Each row has a name. Each question is about the rows just above it.

gukas: [152 151 152  95 162  95 161  96 151  96 151  95 161  96]
zulir: [152 152 153  95 162  94 162  95 151  95 151  94 162  95]
sekup: [105 106 105 159  96 160  97 158 106 159 106 159  97 159]
fus: [104 104 103 161  94 162  94 161 104 161 105 162  94 161]
Bato: [152 152 153  95 162  95 162  95 152  95 151  94 162  95]
Reled: [104 104 103 162  94 162  94 161 104 161 104 162  94 161]
Kubod: [104 105 103 161  94 161  94 160 105 161 105 161  94 161]
[105 162] with -1 step of 1 on every entry: : [104 161]
Shift each entry of [162  94] by -1 times 1: : [161  93]
Move every entry of [152  95 151] by +1 step of 1. : [153  96 152]
[104 104 103] with +1 step of 1 on every entry: : [105 105 104]
[105] with -1 step of 1 on every entry: : [104]
Move every entry of [104 162  94] by +1 step of 1. : [105 163  95]

dul: [108 126  99 148 134 103  98]
Bato: [117 103 133 100 140 143 136]
Kubod: [108 126  98 148 134 103  97]
sekup: [117 104 133 100 140 144 135]
Reled: [117 103 133 100 140 143  97]
favak: [126 122 130 132  99 145 133]
zulir: [108 126  98 148 133 103  98]
Loso: [126 122 130 131  99 145 133]
[140] with -1 step of 1 on every entry: : [139]
[100 140 143] with -1 step of 1 on every entry: : [ 99 139 142]
Move every entry of [108 126] by +1 step of 1. : [109 127]
[98] with -1 step of 1 on every entry: : [97]
Move every entry of [130 131  99 145] by -1 step of 1. : [129 130  98 144]

Loso: [134 135 118 133]
Kubod: [130 135 118 133]
Reled: [134 137 149 124]
zulir: [113 136  99 125]
[99] with -1 step of 1 on every entry: : [98]
[130 135 118] with +1 step of 1 on every entry: : [131 136 119]

